[[176, 253, 132, 28, 1], [209, 243, 113, 144, 75]] → 253
[[5348, 6806, 8068, 5527], [6554, 7092, 5852, 5610], [6080, 7382, 2085, 5888]] → 7092
[[57, 30, 19, 6], [0, 95, 85, 92]] → 30
[[100, 51, 196, 144, 173], [118, 151, 77, 202, 127], [149, 124, 195, 185, 100]] → 151
[[-688, -550, 433, 533, 35, -367, -865], [-413, -478, -24, 312, 575, -385, -64], [741, 511, -545, -798, -490, -386, -205]] → -478
[[26, 37, 36, 73, 27, 49, 52], [49, 31, 49, 61, 80, 26, 67], [37, 21, 48, 99, 53, 47, 45]] → 31
[[5609, 4585, 7507, 6376, 4162, 5946], [6386, 6037, 6255, 4959, 3868, 4939], [9595, 7247, 3452, 2780, 3884, 6062]] → 6037
[[6, 5, 3, 5], [1, 8, 3, 5]] → 5
[[4854, 4569, 1481, 2400, 8324, 1574], [4967, 5363, 2190, 4346, 3635, 1316]] → 4569
---
-0.24	0.44	0.03	1.90	0.18
0.29	-1.33	0.29	0.19	-0.55
=> -0.24, -0.55

0.3	1.2	-0.9	-1.1	-0.6 => 0.3, -0.6

-0.045	-0.160	0.145	-0.123	-0.057 => -0.045, -0.057

1.404	0.686	-0.866	-1.831	0.010 => 1.404, 0.010

0.04	0.10	-0.17	-0.08 => 0.04, -0.08

0.105	-0.157	0.014	-0.103 => 0.105, -0.103
---
[ -7.6  41.7  22.0   2.6  32.6 -11.8 -26.8] out 2.6, 41.7

[[ -3.3   9.2  14.3  -3.0   5.4]
 [ 44.5  -3.9 -23.9  23.7 -12.7]
 [ 10.3  -4.6 -24.6  -3.9 -34.3]] out -23.9, 44.5

[ 48.5 -14.8  16.9 -36.7  44.9] out 16.9, 48.5

[ 41.7  -5.5   2.8  51.4  26.8  14.1 -41.0] out 51.4, 51.4

[  7.4 -49.2 -36.8  36.7 -30.9] out -36.8, 36.7

[-15.4  16.3  -7.7 -43.7 -14.8 -17.4 -13.2] out -43.7, 16.3
---
Input: [-18.2  23.7 -16.4   5.3 -45.5  16.0   1.8]
Output: 1.8, -18.2
Input: [20.5 49.1 14.6 19.0]
Output: 19.0, 20.5
Input: [ 37.6  45.5 -23.5  16.9]
Output: 16.9, 37.6
Input: [ -1.1  29.8 -18.6  51.7]
Output: 51.7, -1.1
Input: [ 28.7  28.0 -45.0 -26.1  41.3   8.2 -16.7]
Output: -16.7, 28.7
Input: [ 55.3 -47.2 -23.5  -6.3 -18.0   8.4]
Output: 8.4, 55.3
---
[[-22.6,-18.5,-9.1,-6.6,-12.6,-42.6,38.1],
[-10.9,3.2,8.8,27.9,15.8,14.6,-16.1]] out -22.6

[[38.3,46.7,23.5,10.4,7.9,-29.0],
[16.3,8.7,16.2,-0.4,-3.1,-16.4],
[49.8,51.8,15.7,12.0,12.6,-32.7]] out 38.3

[43.6,-17.0,4.6,-12.5,-0.8] out 43.6

[44.0,-41.4,-25.9,-12.5,-7.4,22.9,18.8] out 44.0

[-1.1,13.1,-35.9,-30.7,-44.5] out -1.1

[-13.2,-5.9,-40.1,-28.6,19.8,-27.1,-46.4] out -13.2

[[-12.8,-21.7,-12.3,-11.1],
[-47.0,-13.5,11.6,-3.0]] out -12.8
---
[-42 -33  27  -9  14 -18] Answer: -9

[[78 76 40 38 71]
 [18 50 83 54 61]] Answer: 40

[107 141  20 202 158] Answer: 20

[8431 7408 5319 7388 1482] Answer: 5319

[[ -1  20 -25  22 -21]
 [-38   8  16  42  21]] Answer: -25

[-16 -32 -37  17  19  29] Answer: 17
---
[[86 99 85 37]
 [31 13 27 71]] → 13

[211 111 186 250  30] → 186

[ 37 -13 -30  30 -18] → -30

[[761 153 544 254]
 [613 222 729 143]
 [766 139 468 172]] → 139

[8635 5257 2667 3753 5177 7633 7555] → 5177

[[831 772 123 635 429 830 199]
 [396 387 273 166 458 357 387]
 [654 375 615 141 105 180 864]] → 105

[5546 8778 2664 7195] → 8778

[-892 -652 -197 -342  862] → -197
